(in the rows, 128 means zero)
Named moves, each a turn or a mirror, and the order they were made in; the first pair answered:
j301:
[ 99 102 163 101 111 122 128 183  90 123 128 151 148 145 128 105 139 152] => [101 135  99 127  97 100 148 175 106 106 122  85 112 159 116 144 124 151]
[140 144  90 121 159 132 110  95 145 135 161 107  98 160 134  84 168 171] => [135 132 114 113 165 144 102  98 136 142 165 128 111 163 138  70 171 170]
[144 138  95 133  91 122  90 134 102 134  79 119 118 122 150 100  99 117] => [144 135 115 130  94 127  82 132 103 146  78 139 133 118 160  86 105 115]
[141 113  91 155 128  74 157 164 154  84 135  66  69 171 105 137 140 143] => [139  67 190 122 148 118 123 180 132 118 141 177 125 164 131  77 167 144]
j508:
[115 105 181 125 137 104 144 181 130 128 136 159 142 130 133 118 127 102] => [113 137 166 121 141 115 142 193 123 144 115 157 136 113 137 143 104 124]
[126 160 134 123 133 159 103 123 106 147  99 164 155 111 156 114 125 146] => [133 117 152 127 129 146 106 111 118 131 126 169 156 137 148  89 154 117]
[137  86 122 124 122 103 153 108 138 115 167 110 111 154 125  86 141 109] => [146 114 130 138 138  88 156 152 122 100 154  93 123 138 104 163 132 147]
j709:
[135 145 123 131 127 136 128 142 119 141 136 137 144 100 123 139 115 150] => [134 126 133 137 127 131 122 147 118 131 139 148 148 107 120 138 125 147]
[111 170  86  97 114 106 104  91 156 120 128 103 120 108 137 133 119  81] => [118 102 131 110 109 109  95  87 159  98 155 144 157 136 134 103 156  75]
[141  91 154 133 128 171 155 134 117 130 153 110  93 184 126 112 124 171] => [134 161 116 125 135 128 152 154 104 117 131  71  79 135 116 168 107 145]
[136 128 128 151 103 112 157 128 142 122 112  72  99 202  97 173 127 118] => [140 104 142 155 102 114 153 124 146 112 114  86 105 207  94 171 135 116]

Between the rows of a pair lie 2 to 3 moves.
[158  95  70  88 118 155 166 108 134 128 101 103  55 140 152  69  70 152] => [152 118 150  44 147  93 124 162  93 113  99 164 128  44 148  91 102 101]	j301 j709 j301
[100 132 140 131 138 220  88 100 127 185  97 175 142 145 168  85  97 182] => [111 156 148 147 154 202  97 148 113 165  90 155 154 126 145 158  89 223]	j508 j508 j508
[110 175 119  97 136 137 102 118 136 172 108 155 119  97 163 100  77 117] => [123  98 132 108 115 117 113  88 161 123 154 143 119 149 144  71 127  60]	j301 j508
[131 141 140 117 144 132 116 145 130 161 112 138 135  91 132 113 106 107] => [140 101 166 123 141 112 121 165 129 128 132 137 144 115 109 130 135 101]	j508 j508
[125 115 185  85 153  74 136 185 117 101 141 153 155  93 111 135 153  78] => [130  49 170 116 135 145 163 135 148 125 157 145 122 191 120  70 156 122]	j301 j709
[134 100 158 125 130 141 133 123 129 126 142 147 134 152 134 109 140 131] => [133 109 147 126 127 149 136 124 137 141 139 146 124 151 140  98 134 137]	j709 j709 j709
[117 161 128 134 166 107 126 161 121 128 113 103 131 134 116 153 141 131] => [107 147 115 120 159 117 123 124 138 147 117 107 105 150 136  93 146  94]	j508 j508 j709
[137 137 101 144 111 126 123 123 114 138 117 100 140 123 125 150 118 128] => [132 129 108 143 107 146 111 109 111 152 116 129 144 130 138 123 128 127]	j709 j508 j508
[110 157 133  69 142 125 116 116 118 153 116 158 121  73 156  95 128  76] => [109 147 142  74 137 150 122 107 119 163 117 166 122  88 160  77 126  88]	j709 j709
[148 138 132 126 131  80 143 179 132 101 129 104 142 117 103 180 133 119] => [141  91 140 117 118  79 137 141 145  93 156 120 143 145 110 125 159  81]	j508 j508 j508
[130 105 152 115 107 125 110 134 132 132 149 151 135 121 119  87 131 133] => [120 155 111 120 103 122 114 139 128 139 127 114 110 106 122 117 103 147]	j508 j301 j508
[143  59 192 151 133 119 138 159 122 112 155 156 158 157  96 151 155 143] => [127 182  89 153 131 131 138 147 118 150 105  85 103 116 120 184  77 168]	j301 j508
[126 125 117 152 111 108 119  90 125 112 136 124 143 135 122 122 137 136] => [127 124 141 145 121 115 116 112 116 114 125 145 161 122 121 118 141 152]	j508 j301
[130  68 139 114 116 126 139 121 159 126 168 144 123 162 132  91 160 104] => [125  72 128 114 118 140 147 115 163 142 155 142 107 167 139  82 147 121]	j709 j709 j709
[130 134 187 119 154 129 120 173 115 141 122 165 156 103 117 137 128 150] => [120 162 162 101 145 135 113 159 112 155 106 167 144  82 139 124 107 138]	j508 j709
[126 118  68 141 107  80 108  85 135 103 150  84 109 135 136 134 149  87] => [131  77 163 119 128 105  90 129 103 128 148 177 172 111 147 104 170 114]	j508 j301
[121  92 132  88 149 115 141 139 148 148 112 111  91 131 135  68  74 120] => [123  81 148  82 156 105 153 154 145 143 120 113 101 132 120  84  82 130]	j508 j709 j301
[119 106 150 138 134 112 141 141 107 122 131 135 139 100 129 108 125 123] => [119 123 118 152 132 114 153 136 119 120 120  98 115 107 128 118 110 141]	j508 j709 j301
[145 159  99  77 145 156 144 112 141 161 137 124 111 117 141  88 113 126] => [161 130 116  82 142  99 143 129 144 108 161 110 124 115 102 125 150  87]	j508 j709 j709
[118 138 119 143 134 119 114 126 120 120 128 143 145 111 109 148 136  76] => [126 113 121 165 134 134 131 129 127 114 139 126 139 147  93 164 134 126]	j709 j508 j301
[118 136 167  52 167 160  94 144 125 180 100 174 156  78 141 141  91 169] => [145  52 192  97 137 108  95 122 141  99 160 163 194 135  94 165 157 150]	j709 j301 j709
[127 150 121 130 146 152 121 151  95 168 104 150 135 116 165 150 130 171] => [142  73 132 141 126 123 137 125 120 120 157 134 131 166 141 123 183 120]	j301 j508 j508
[130 124 112 134 104 115  93 107 125 117 125 140 136 120 128 126 144 110] => [135 104 123 149 108 136 110 122 128 117 130 147 145 143 114 137 143 156]	j508 j709 j508
[166 205 114 145 128 164 108 146 106 172  92 130 127 106 128 161  77 192] => [188  66 191 147 114 139 114 125 129 109 162 173 165 171 107 105 170 131]	j301 j508 j508
[118 178  88 123 136 133 121 122 131 156 105 108 106 114 143 137  99 137] => [126 130  81 133 117 109 132  99 146 112 134  85 100 149 122 133 126 113]	j301 j508 j301
[118 150  65 159 118 109  92  99 134 132 108 107 114 155 122 133 103 131] => [120 150  87 162 126  87  77 124 118 116 112 123 149 134 108 162 118 131]	j709 j508
[133 126 109 153 105 144 114  99 137 132 133 116 127 149 130 127 126 131] => [140 113 142 154 117 138 116 123 125 122 132 135 151 147 124 143 136 144]	j301 j508
[144  88 119 173 106 163 147  97 151 102 120 106 117 164 135 126 117 172] => [140 151 107 175 115 140 126 128 127 107  92 105 139  99 129 178 100 176]	j709 j709 j508
[120 157 122 131 118 109 119 111 121 146 124 120 118 105 140 124 105 129] => [129 134 126 142 104  89 112 112 126 117 140 116 131 114 127 139 132 115]	j709 j301
[113 155 154 132 127 146  97 151 103 149 112 148 145 106 137 148 116 156] => [128 129 135 161 104 110 106 134 116 102 134 113 137 133 105 173 142 146]	j301 j709 j301
[136  91 162 117 124 161 139 118 131 130 132 164 110 155 140  65 145 113] => [132  96 171 100 135 129 148 134 128 122 138 162 120 135 130  76 155  84]	j709 j301 j508
[108 114 136 117 165 186 120 153 138 172  93 146 109  92 102 123  49 162] => [108 106 157  97 155 140  77 132 130 139 111 184 150  52 104 109  92  79]	j709 j508 j709
[159 149 128 120 132  97 129 146 143 125 139  91 108  95 157 129  84 104] => [150 120 164 105 139 135 128 146 144 153 139 131 116 108 173  90  82 115]	j301 j508 j709
[126 102 109 105 133 129 151 125 165 119 155  78  65 186 114 112 137  91] => [127  64 162  90 143 131 140 136 154 114 163 128 100 174 113  91 159  83]	j709 j709 j301
[141  93 127 173 106 130 139 120 135 101 140 102 133 164 106 171 156 135] => [121 142 102 145 116 182 150 116 133 160 108 101 102 153 136 142 105 169]	j301 j709
[142 115  86 114  78  82 116 103 135  87 128 106 157 131 126 134 123 116] => [135 122 139  98  99 103  99 142 121 115 111 159 189 104 133 132 127 144]	j508 j301 j508
[124 123 169  84 169 111 160 186 121 133 142 141 126 100 129 131 131 110] => [140  75 175 106 154 122 168 161 136 116 159 137 121 150 114 116 151 122]	j301 j709
[137  79 126 182 119 143 120 129 130 121 143 100 113 192 133 135 128 173] => [119 141  78 159 118 142 108 104 126 140 116  85  80 159 161 122  97 141]	j709 j508
[132 127 130 135 102 135 124 120 139 153 103 113  95 137 126 124 107 126] => [133 110 162 128 111 104 108 143 130 132 118 140 128 111 115 130 134 105]	j709 j301
[118 113 126 156 157 168 120 118 142 145 119 166 106 159 135 109 113 172] => [111 143 114 133 145  96  86 104 134 105 129 156 125 101 130 116 142  72]	j709 j508 j709
[135 129 134 128 139 167 141 129 134 162 122 145 130 151 125  92 108 113] => [132 155 112 131 147 147 154 147 129 148 118 110 114 143 113 127  97 117]	j508 j709
[114 124 139 165 141 109 103 118 155 108 138  93 180 117  62 196 133 141] => [112  99 133 176 128 164 118  90 174 139 141  99 157 168  81 149 120 176]	j709 j301
[106 109 113 151 125 155 154  90 167 100 121  93 114 162 138 109 126 158] => [ 99 130 102 135 119 122 136  83 167  88 116  82 113 131 138 113 131 108]	j709 j508 j508
[146 151 148 135 144  74 142 171 127  91 133 115 147 102  90 190 145 117] => [126 141 117 100 121 129 119  84 144 148 132 145 111 116 148  62 141  58]	j508 j508
[109  91  87 146 136 156 105  81 159 121 135 173  95 157 136  54 147 121] => [101 104 126 121 154 127  81 117 131 115 126 211 137 102 137  67 161  89]	j301 j709 j301
[131  96 153 133 118 132 115 108 143 110 150 157 129 144 133 103 145  82] => [119 141 127 120 124 154 102 101 139 149 123 156 116 117 151  94 117  87]	j508 j508 j508
[132 175 104 118 152  93 138 168 136 139 131  99 120  79 112 121  95  98] => [155 118  98 154 131  81 141 145 154 100 165  84 123 127  91 126 126  91]	j709 j301
[130 160  94 124 127 139 121  64 144 162 118  99  90 139 135  80 106 118] => [143  91 149 131 120 131 110  64 141 137 145 139 124 163 118  67 154 108]	j709 j709
[147 205  71  93 124 131 123 120  90 141  91 120 129  74 178 113  79 109] => [151 121 116 106 118 190 127  90 105 161 110 165 141 139 187  45 105 139]	j709 j709
[123 118 167  57 148 100 156 157 125 129 150 136 142  94 116  92 141  57] => [132 148 142  78 149  76 173 180 130 112 145  96 132  81  92 153 131  81]	j508 j301
[133 110 103 117  96 141 123  88 138 134 110 114  93 139 151  80 134  87] => [149  95 166 120 114  85 117 146 112  95 126 137 145 104 117 140 163  86]	j709 j301 j508
[104 113 172 122 147 128 150 161 112 122 130 140 128 131 127 134 128 142] => [ 93 148 116 116 136 135 150 131 119 135 109 109  92 122 142 128 104 134]	j301 j508
[140  93 119 156 105  97 147 113 144  93 160 121 118 156 104 146 147  99] => [142 119 158 152 133 119 133 169 109 119 130 162 150 114 107 179 126 151]	j301 j508 j301
[121 121 101 112 113 102 132 115 146 118 148 117 102 126 123 147 176  98] => [122 135 145  93 132 119 122 160 117 138 122 162 135  89 132 157 170 135]	j508 j301 j508
[125 147 138  65 149  99 125 168 116 100 132 143 147  76 113 130 148  99] => [125 172 104  67 139  95 132 157 118 106 124 109 122  72 120 137 125  93]	j508 j301
[136 122 150 128 146 107 117 172 106 111 131 131 146 118 107 150 134 143] => [119 140 113 110 138 149 125 126 123 157 117 128 102 124 145  86 106 124]	j709 j709 j508
[122 121 148  74 148 133  81 151  90 136 113 190 137 122 158  95 142 115] => [134 131  59 106 122  87 119 123 123  95 130  86  81 163 130 131 133  94]	j709 j508 j301
[142 105 137 141 147 121 188 182 134 105 149  82 113 160  91 183 117 167] => [126 136 175 110 166 122 147 206 103 128 123 142 157  96 110 180 109 158]	j301 j508 j709
[113 114 113 150 117 111 103  95 136 104 143  98 129 170 135  98 112 108] => [118  98 169 148 131 112  99 128 117 101 142 141 170 159 128 109 122 135]	j508 j301
[147 116  92 161  87 127 113  98 135 112 161 122 135 156  97 127 142 126] => [138 165  67 153  94 141 113 103 122 142 133 117 122 124 110 139 106 152]	j508 j508
[147 108 119 176 113 160 169 124 152 100 137 107 121 151 117 134 123 168] => [139 164 101 155 129 146 167 141 138 123 114 100 111 103 129 151  93 166]	j301 j709
[130 120 173  84 133  67 129 151 104  99 151 145 155 100 115 144 164  75] => [131  66 165 112 118 150 152 107 140 136 155 152 117 187 138  71 152 132]	j301 j709
[113 140 137  74 139 106 131 144 115 122 124 134 147  83 137 120 137  64] => [115 113 134 100 145 176 172 146 129 162 120 129 113 147 145 105 104 156]	j709 j508 j709
[122 127 152 102 137 140  93 106 133 161 128 177 149 116 160  82 129 112] => [135 109 166 127 147  75 120 153 135  96 154 136 163 113 115 160 152 111]	j709 j508 j508
[122 129 151 125 138 119 117 140 126 126 129 162 156 107 126 148 134 135] => [122 109 148 122 132 148 127 123 133 140 132 159 141 137 137 118 128 148]	j709 j508
[129 138 147 136 126 138  61 117 104 137 107 173 171 104 143 123 147 126] => [132 124 160 145 126 128  66 129 105 119 118 166 177 109 131 140 157 129]	j508 j508
[136  93 160  88 136 130 174 181 116 109 170 129 115 132 145 122 145 114] => [122 122 157  78 139 143 161 187 111 143 148 140 115 111 161 115 125 131]	j301 j508 j301
[139  92 123 157 109 141  93  61 154 105 154 140 126 156 125  82 156  95] => [142 176  90 183 130 118 120 126 139 101 115  83 111 122 104 195 106 166]	j508 j709 j709
[128 112 155  99 152 170 169 161 126 171 124 134 124 144 135 110 102 180] => [106 158 125  67 146 139 144 136 119 171 113 127 113 100 155  87 101 106]	j709 j508
[127 147  91 120 119  78 142 108 150 103 147  88 115 126 117 120 141  59] => [122 112 171 101 140 101 117 142 125 123 141 170 173 105 126  95 158  78]	j508 j301
[133 119 190  71 161 100 163 189 110 154 120 163 138  77  87 116 115 101] => [124 150 160  70 166 115 170 186 112 175 105 144 113  71  97 116  82 119]	j709 j709
[136 144 151 150 133  99 128 151 120 105 118 134 167 100 113 165 136 125] => [127 136 100 161 114 149 147 103 143 132 114  99 112 156 131 126 114 157]	j709 j301 j508
[136 132 119  93 148  96 105 136 153  82 173 138 126 130 149 102 149  65] => [144 127  87 135 140 141 138 131 173  92 165  92  87 188 135 122 122 142]	j508 j709 j301
[145 113 144 158 148 114 124 166 129 123 125 154 151 110 107 152 151 165] => [139  90 137 156 143 157 136 132 145 145 128 160 129 145 125  95 146 168]	j709 j508 j508
[120 136  75 133 124 131 169 134 152 160 129  98  98 124 125 119 124 138] => [119 149  82 113 133 113 163 144 142 159 129 108 104  98 123 118 130 114]	j508 j301 j709
[141  85 164 149 123 122 121 117 139 105 156 140 156 156 109 136 156 132] => [128 162 143 127 124 103  87 120 113 118 122 147 164  86 126 156 133 110]	j508 j508 j709
[127 127 133 153 103 114 102 115 111 146 144 180 173 159 141 127 145 141] => [135 113 126 167 105  94 124 131 122 125 154 150 164 181 119 150 152 151]	j709 j508 j508
[120 126 178  93 146 111 149 171 126 134 124 128 135 106 124 135 126 125] => [114 151 146 103 147 116 161 167 125 146 114 102 106 111 131 144 109 138]	j709 j709 j301
[ 87 134  94 142 122 163 137  91 131 110 123 137 142 134 129 115 127 130] => [ 89 157  94 130 124 143 129 105 120 103 116 133 146 106 123 139 125 118]	j301 j709
[138 137 118 135 126  76 119 137 121 103 132 125 186  93 112 181 129 151] => [123 114  84 116 114 142 133  65 148 159 134 130 126 138 157  78 108 136]	j709 j709 j508
[107 156 120 122 144  99 107 116 122 142 146 109 121  92 141 127 122  99] => [121 119 159 143 153 101 112 142 112 117 161 128 150 109 119 153 144 132]	j709 j508
[148 115 143 101 144 130 121 170 115 117 131 158 114  59 132 149 133 147] => [156  95 152 102 135 123 117 165 122 100 143 161 114  75 129 142 149 135]	j508 j508 j508
[120 176  74 156  85 112  75  99 115 104 127  89 105  74 123 201 131 100] => [119  55 186 130  99 173  75  98 115 127 165 196 144 121 140  93 177 103]	j301 j709 j508
[131 164  82 131 124 150 170 135 119 161 114  94  81 141 120 141  83 178] => [149 107 165 122 130  85 127 164  93  97 151 154 174 107  85 165 152 125]	j709 j301
[123 115 103 138 118 132 141 124 137 125 142 103 111 143 123 133 109 131] => [118 111 148 122 135 141 120 143 116 141 139 156 144 113 130 121 117 129]	j709 j508 j301
[113 129 117 153 109  92 123 118 131 129 105 106 133 119 122 142 166 129] => [112 123 144 145 118 106 116 131 118 146  98 136 152 103 125 135 163 146]	j301 j508
[123 134 129 148 133  85 129 141 111 124 142  82 130 104 123 175 147 110] => [126  87 123 166 119 121 141 113 132 132 154  78 118 162 129 139 147 132]	j709 j301
[122 177  74 130 117 152 128 108 142 136 129  93  84 124 125 149  86 125] => [115 181 135  90 138 147 101 142 113 148 120 150 130  74 135 143  94 109]	j301 j709
[119 117 156 102 152 175 125 149 135 157 116 163 151 106 113 108 128 108] => [126 105 150 109 143 139 125 153 138 118 132 147 171 109  87 143 150  81]	j709 j301 j709
[145 154  83 155 128 188  88  92 110 178  95 145 151 150 126 137 107 190] => [146 126 132 148 132 183  67 105 102 170 107 195 182 140 130 121 135 183]	j709 j301 j709
[130 172 167 127 141 144  82 134 115 154 112 172 158  83 141 160 119 172] => [117 191 134 110 135 146  82 107 122 171 101 156 133  73 155 132 104 140]	j709 j508 j709
[128 130 109 136 107 125 117  92 138 125 134 122 128 143 136 109 138 124] => [120 142 126 123 114 132 107  99 129 142 127 144 136 120 146 107 136 122]	j301 j709 j301
[132 132 155 125 161  91 137 155 123 102 142 107 127 106 117 158 143 119] => [126 158 121 119 160 127 149 140 129 142 122  92  88 114 140 142 104 144]	j709 j709
[124 100 180 119 136 140  95 136 117 137 134 192 176 106 148  94 157 113] => [131 138 139 126 123  75  94 146 114  98 133 142 175  80 115 159 162  88]	j709 j301 j709
[138 160 101  95 136 105 163 123 183 145 130 104 115 110 115 149 157  84] => [137 133 127  91 135 162 165 118 187 176 128 134 113 131 134  95 151 107]	j709 j709 j301
[144  93 114 149 101 105 129 111 132  97 151 100  91 164 102 128 186 109] => [146  86 171 150 123 127 140 162 109 115 138 140 128 159  98 150 172 167]	j709 j301 j508
[133 130 166 101 164 126 163 134 182 143 154 160 103 168 139 112  99 163] => [137 150 152 113 164  80 165 145 175 107 158 124 110 155 111 163 104 150]	j508 j301 j709
[106 112 130 129 106 110  99 134 141 111 146 111 143  81 112 107 169  75] => [114  79 162 158 119 152 121 171 137 127 138 123 154 127 104 136 155 169]	j508 j709 j508
